One turning vector, and how many ticks it has turned:
The counts run from 0 to 901.
[ 33  26  -2 -12   4  10 -34  20  -8  22 -40  36   3  35 -23 -26  -4   5
  12   3  -7  -6  18 -10  13   8  14  15  10 -21  19  42 -16   9  -3   7
   3   5  16 -11 -11   7  16  14   4   7   7   6  20  28 -10  -4 -16 -15
 -11 -37   9   9  19  17 -11  -9  10  20   3 -34   1]
487
[ 36  37  12 -22  36   2 -23  21 -19  12 -42  23   7  34   5 -10 -12  -7
  11 -24  -6 -10  25 -20 -15   2  -6 -14 -10  -9  -6  18  -9  28 -25   4
  -6 -10   8 -31 -24   0  24  20   2   1  24   0   9  11 -20  -2 -17 -24
   6 -18   8 -20  16  -5   0   1  -2  30   9  -1 -11]
453
[ 23  49   8 -10  26  17 -15  16 -18  20 -44  28  -5  34  -6 -19  -5 -17
   6 -15   2 -12  36 -20 -15  10   0 -11  -6  -5 -11  20  -4  13 -14  13
 -12 -16   9  -8 -20  10  20   8   8   3  27   3   0  21 -23   2 -14 -31
  12 -22   6 -20  22  -8  -9  -4  -7  31   8  -9 -10]
323
[ 27  39  -6  -2  32   4 -32  26 -25  17 -43  32  31  13 -13  -8  -5  17
   9  -9   0 -15  29  -3   6  -3  -1 -12  17 -24  12   9  -7   2 -16  20
  -4   8  11 -16  -7  18   7   3  -3   4 -10  15   7  26 -24  15   3 -26
 -13 -30  37 -20  10  -6 -20   8  -2  24  10  -4 -20]
262
[ 33  43   7  -7  30  18 -17  30 -14  22 -34  16   4  32  -2 -20   1 -13
   1 -13  13 -21  28   8  -8   0  -6  -5 -16  -5   9  14  -1  16 -12   9
  -2 -10  20  -9 -28   6  25  -2  10  16  23  15  14  33 -18 -15 -18 -36
   1  -3   4 -25  20 -13   9 -16  -7  30   0 -15 -14]
192
[ 34  38  11 -21  29   6 -28  31 -21  20 -43   8   1  34   6 -12  -6  -9
  13 -23   7 -13  28  -9 -15  -5  -8 -17 -13  -4   1  16  -8  26 -16   0
   0  -9   8 -17 -17   4  33  18   1   4  35   3  16  23 -15 -19 -15 -20
  -4 -24  -6  -8  21  -6  13 -10   0  26   1   3 -12]
452
[ 42  31  -1  -1  11  -1 -33  18 -26  23 -31  16  28  18 -20 -14 -12   6
  19  -1  -1   6  11   0  13   8  10 -22  18 -27   7  15 -11   3 -10  16
 -14  10   5 -14  -3  25   9  34 -22  13   0   1   2  27 -28   3   2   1
  -4 -31  25   1  21   5 -15   7   2  26   5 -15  -1]
154
[ 29  28   4  -8  27  -1 -21  29 -14  27 -36   6  26  15 -13 -10  10 -11
  17 -14   9  -9  41  12   9 -14 -10 -10  10  -7   2  10  -7   4 -23   4
  -7  -3  14   0 -11  17  23  11 -14  12  17  10  -9  36 -35  -6  12 -24
 -10  -8  26 -27  24  -5  -1   5 -20  39   7  -7 -10]
395
[ 37  32  11  -8  19  17 -27  28 -14  23 -23  -2  11  25 -17 -24   5 -26
   4 -16   5  -7   5   7   4  15  20  -2 -13 -18  10  23  -9   2 -12   6
  -1   2  19  -3 -10   5  40  22   1  26  33   1  21  32 -21 -26 -10  -9
  -3  -5  -1  -1  19  -4   4 -23 -15  29   1 -16  -1]
300
[ 35  39   3 -28  18  14 -28  31 -15  31 -36  23  14  21 -13 -11 -13 -30
   1  -8   9  -9  29 -13   1  10   4 -20  -9 -22   8  11 -16  27   2  18
   0   7  -1  -5 -12  20   7  31 -11  13  10  12   8  11  -9 -10   3 -14
   1 -23   8  -8  20 -26  -7 -10  15  25 -13 -10  -8]
781
[ 39  34  -2 -11  23   2 -35  22 -28  13 -40  27  15  28  -7   1 -12  19
   6 -16  -1   2  15 -16   2  -5   4 -27  22 -26   8  14  -3  16 -12   9
   2  10  -3 -29  -7  26  10  27  -9   0   1   9   7  22 -18  -1  -5  -7
  -9 -27  29  -8  10 -13  -7   5   5  27  13  13  -9]
13
[ 28  25  14  -6  26  13 -14  10 -13  22 -38  16  12  30  -7 -15  -7 -21
  19 -12   2  -4  33 -10   3   4  -1  -6  -3 -14 -20   9  -6  17 -31   8
 -16 -19  23  -3 -27   2  11  22 -12   7  21  -8   7  28 -20  -2  -6 -24
   9 -10  19 -26  39   0 -12 -12 -10  28  -8 -29  -7]
529
[ 49  31  10 -39  20 -10 -31  24 -14  14 -35   6   8   2   1 -28   6 -22
  14 -25  -3  -7   5   1   5   3  14  -8   6 -24   1  18  -7  10 -21  -7
  -3   7   1 -11   4   4  22  42 -23  15  18   9   7  12 -31 -23 -14 -26
  -9 -16  20  -8  15 -19   4  -8 -13  28   9   6  -3]
796
[ 33  48  -1 -18  20  21 -15  21 -12  12 -29  39  11   7  -9 -33  -4 -19
   7  -3   4 -19  17 -18   9  18  18  -3   5 -33  10  17  -2  11  -5  11
  -9  15   6  -1 -12  21   6  27  -4  11  -1  15  11  13 -16   0 -18 -41
  -4 -22  23 -14   8 -26 -18 -13   1  23   7  -9  -1]
554
[ 28  54   7 -28  29  10 -32  15 -26  21 -41  38   9   9 -18 -13 -10   5
  10  -8  -1  -3  15  -9  -6   4  11 -14   5 -16  -6   4  -1  11  -8  11
 -23  -2  -3 -11  -4  18  11  28  -4   4   8   5  -6  12 -14   2  -5 -29
   4 -28  14 -10  10 -13 -18  -4 -12  25  16  14  -5]
446
[ 43   9  10  -4  19 -10 -18  22  -9  14 -42  14  15  25   1 -14  -9 -11
  22 -19  -7  -2  23 -20  15   5  -8 -14  -1 -20 -11  21 -13  23 -24   5
  -7 -23  28 -20  -9  10  16  27 -10   7  17  -6  11  35 -24  -3  -9 -22
  -5 -27  10 -15  19   2  -3  -6   1  32   0 -29  -9]
30
[ 42  35   6 -29  29   5 -21  22 -17  21 -29  25  18  13  -2 -13  -9 -25
  13  -9   8  -5  22 -25   3  12  14 -26   9 -37  10  11  -8  30 -10  16
   4  14   1  -8 -10  21  10  39 -21  12   3   5   4   1 -17  -5   0 -11
   9 -22  14  -8  20 -26  -9   1   4  26   0  -2  -6]
218
[ 34  37  -9  -9  21  25 -22  32   1  24 -25  24  16  12 -21 -12   6  -6
  13 -19  -4 -23  23  -7   3   2  27  -6   6 -29  -2   7 -11   6 -26   8
 -17  14  14  -7 -22  10  16  23  -4  16   0   2   4  30 -30  -4   6 -23
 -11  -9  36 -17   9  -5 -25 -18 -21  29  10 -20  -1]
175
[ 33  12   3 -14  13   5 -25  35 -19  26 -30   8  27  16 -22 -15  -2  -9
  13  -5  15   0  28   9  22  -8  13 -10  15 -30  20  15  -9   6 -15   2
   1  16  13   6   2  25  12  26 -27   8  13  14   8  37 -13 -25   3  -1
 -18 -17  26 -10  27  -8  -2  -9   4  28  -8 -10  -2]
849
[ 27  42   1 -12  27  14 -32  18 -29  28 -35  21  34  15 -17  -2  -9   0
  11 -15   8 -14  28   7  -6   2  12 -31   4 -17  -2  -2 -12  14 -13  21
 -16  10  10  -9 -15  12  17  22 -21  17  -2   2   3  22 -27   2  15 -11
   5 -15  29 -16  22  -2 -18  -1 -15  24   5  -3 -14]
522
[ 34  35   8 -29  26   4 -37  30 -20  26 -44  27  11  12 -15  -5 -14   5
   9  -9   4 -10  25 -15  -5   4   6 -16  -2 -12  15   7 -20  34  -2   8
   3   9   4 -17  -8  14  14  21   8  10  12  17  17  18  -1  -7  -5 -24
  -6 -25   7 -17  11 -13  -3 -13  20  24   5  16  -6]
575
[ 37  12  15  -5  18  -5 -26  31 -15  21 -38  -5  14  25 -21 -26 -15 -23
  14  -8   0   8  18  -3  18   6  -1  -2   0 -23  10  21 -11  11 -18   4
  -3 -11  18  -4   3  13  23  24 -10  14  36  -3  16  39 -17  -8  -6 -13
  -7 -21  -5  -7  30  -2   1 -11  10  36  -9 -17  -4]
723
[ 29  30   1  -7  27  -1 -23  22 -21   7 -38  22  -1  29  -6 -17  12  11
  17 -14  -4  -8  32  -4  10 -13  -4   2  21 -10   4  28   8  -3 -34   0
   1   0  10 -12   2  13  18   3   1  -8  30   3   2  38 -21  -4 -14 -25
 -24 -24  21 -15  17  10   0   4 -25  28  22   5 -11]
255
[ 47  31  -7 -25  17 -13 -30  29 -20  13 -40  12  10   4   4 -18  -3 -10
  17 -17  -1 -23  32   7  20  -2 -17  -6   8 -18  12  16 -11   6 -11  -1
   5  -4   9   4  -5  26  15  23 -19   6   6  -3   2  25 -23 -22  -1 -17
 -16 -34  14   1  13  -7  14   5   9  25   8 -12  -8]
470
[ 46  37   4 -28  15  13 -35  25 -11  13 -39  28   0  17  -8 -15 -21   3
  13 -17 -11 -16   4 -14   2  12  12   1  -8 -20   6  18 -17  15  -5   0
 -10  -9   5 -12 -16  17   9  31   0  13   3  -6  16  25  -9 -21 -20 -15
 -10 -36  11  11   7  -7 -11 -23  15  12  11 -19   4]
802
[ 46  30  -4 -13   5  17 -32  18 -20  29 -18  26  19  23 -28 -17  -4   4
   8  -3   5  -4  13   9  12   2  25 -14  18 -25  11  20 -14  -6 -10  -1
 -13  15   9   0  -9  26   9  36 -25  12   2   4  -1  32 -23 -18  -1   2
  -3 -18  24   6  22   8 -17 -10 -20  23   0 -20   6]
859
[ 39  41   3 -23  22  13 -24  37 -17  15 -14   9   1  12  -3 -20  -2 -20
   2 -20  12  -9  13  -9   2   2   9 -22   0 -24   9  11   7   8 -12  -2
  -6  17  -4  -9  -6  31  24  29  -4  15  22  18   9  23 -21 -18 -17 -27
  -4  -9  17 -19  10 -30   4  -7 -28  38  13  21   3]
438
[ 34  48  -4 -29  17   9 -28  25 -22  23 -46  30  14  21 -15 -16  -9 -14
  11 -15   6  -9  38  -2   0  -8   1  -9  20 -23   4  17  -8   8 -14  15
  -2  10 -12  -3 -10  11  -4  23 -22   1   1  10  -3   4 -21   0   0 -18
 -10 -26  29 -15  18 -17 -16   8  13  22   5  -9 -12]
338
[ 36  42   1 -13  20   9 -25  30 -17  17 -19  14   8  -1  -9 -37   7 -25
   1 -11  15 -14   3   7   7  15  17  -9  -5 -30  19  16  -1   4  -4   1
  -4  20   7  -1  -1  22  23  24 -14  21  22  16  13  22 -27 -19 -14 -26
   3 -10  11  -7  14 -29  -2  -8 -20  32   0   1   3]
427
[ 35  40  -1  -1  24   7 -34  20 -21   9 -39  27   2  39  -7 -17  -3  11
  16 -19 -16 -14  16 -20  -5  12   7   1   0 -18   6  32 -10   9 -15  16
  -5  -3  11 -24 -20   5  24   7  13   5  14  -6  23  23 -25   1 -18 -20
 -14 -34  13  -2   5  10 -13  -2   0  20  18 -16 -14]
248
[ 32  41   5   5  15  17 -28  21 -18  17 -28   7  10  26 -25 -32   2  -6
   5 -22   0  -3  -3  14  -2  -1  14  -4   3 -19  -4  23   1 -16 -24  -4
 -23  -2   9  -9  -8   8  16  21  -4  13  32   4   9  33 -31 -11 -23 -15
  -2  -9  17 -16  18 -11 -11 -11 -28  34  13  -7  -1]
873
[ 40  25   9 -30  18   5 -19  33  -5   5 -34   5  -4  26   4 -17   2 -30
  13 -27  -4 -18  20 -11   6   1   8   1  -4 -15  -4  23  -1  13 -30  -3
   3 -11  12  -1 -16   5  21  26  -8   6  32  -7  18  25 -18 -30 -21 -18
 -13 -15  10  -7  23  -7   9 -20   3  26   5 -12   2]
105
[ 37  42   4 -11  22   6 -31  26 -26  13 -43  20 -12  32   4 -28   2  -4
  10 -15   3 -20  17   2   3   8 -11   5  -4 -12  23  34  -1   4  -6  -7
   7  -6  11  -6 -12  10  30   1  10   2  26  11  21  28 -17 -22 -29 -26
 -12 -27  -2   2  12  -2  14 -10  -1  23  16 -11 -11]
690
[ 25  25  11  -9  23  32 -14  14  -5  21 -25  26  10  40 -17 -27   2 -30
   1  -4   7   1  21 -18  11  13  25   4   7 -32   5  31  -3  16 -16   9
   3  11  13  -5 -18   2  13  27  -2  11  20   4  11  16 -15  -4 -18 -18
  10 -12  12 -16  30  -9 -16 -16 -10  25  -2 -27   3]
421
[ 42  38   6 -27  13  11 -23  23 -15  10 -35  14  -3  37   1 -19   9 -19
  12 -21  -6 -10  15  -4   6  -3   9   1   8 -18  -2  30  -1   2 -33  -6
  -1  -7   2   4 -13   2  19  27 -12  -1  29 -14   5  19 -18 -32 -24  -6
 -15 -21  11   4  26   1   2  -7 -12  20  16 -14  -1]
104
[ 43  40 -11 -19  17   1 -37  30 -32  13 -42  26  15  16   5  -9   1   1
  19 -19  -2 -21  27   4  11   6  -6 -13   6 -19  14  20  -7   0 -13  11
   2   5  -3   1 -10  22  14  20 -24   1  -1  -2  -3  17 -22 -15  -1  -2
 -21 -41  25  10  17  -3  -2   7   5  12  11 -12  -9]
469
[ 35  28   2  -1  18   9 -30  24 -24  14 -19  19  32  16 -14  -9  -6   0
  12 -14   2  -4   8  -4  19  13  21 -21  18 -44   8  16  -4  -3 -25  15
  -8  16  15 -10  -5  18  14  32 -26  20   3  -6   9  28 -27  -6  -1   6
 -16 -27  34  -2  19  -5 -19  -9 -10  22   5 -17  -4]
165
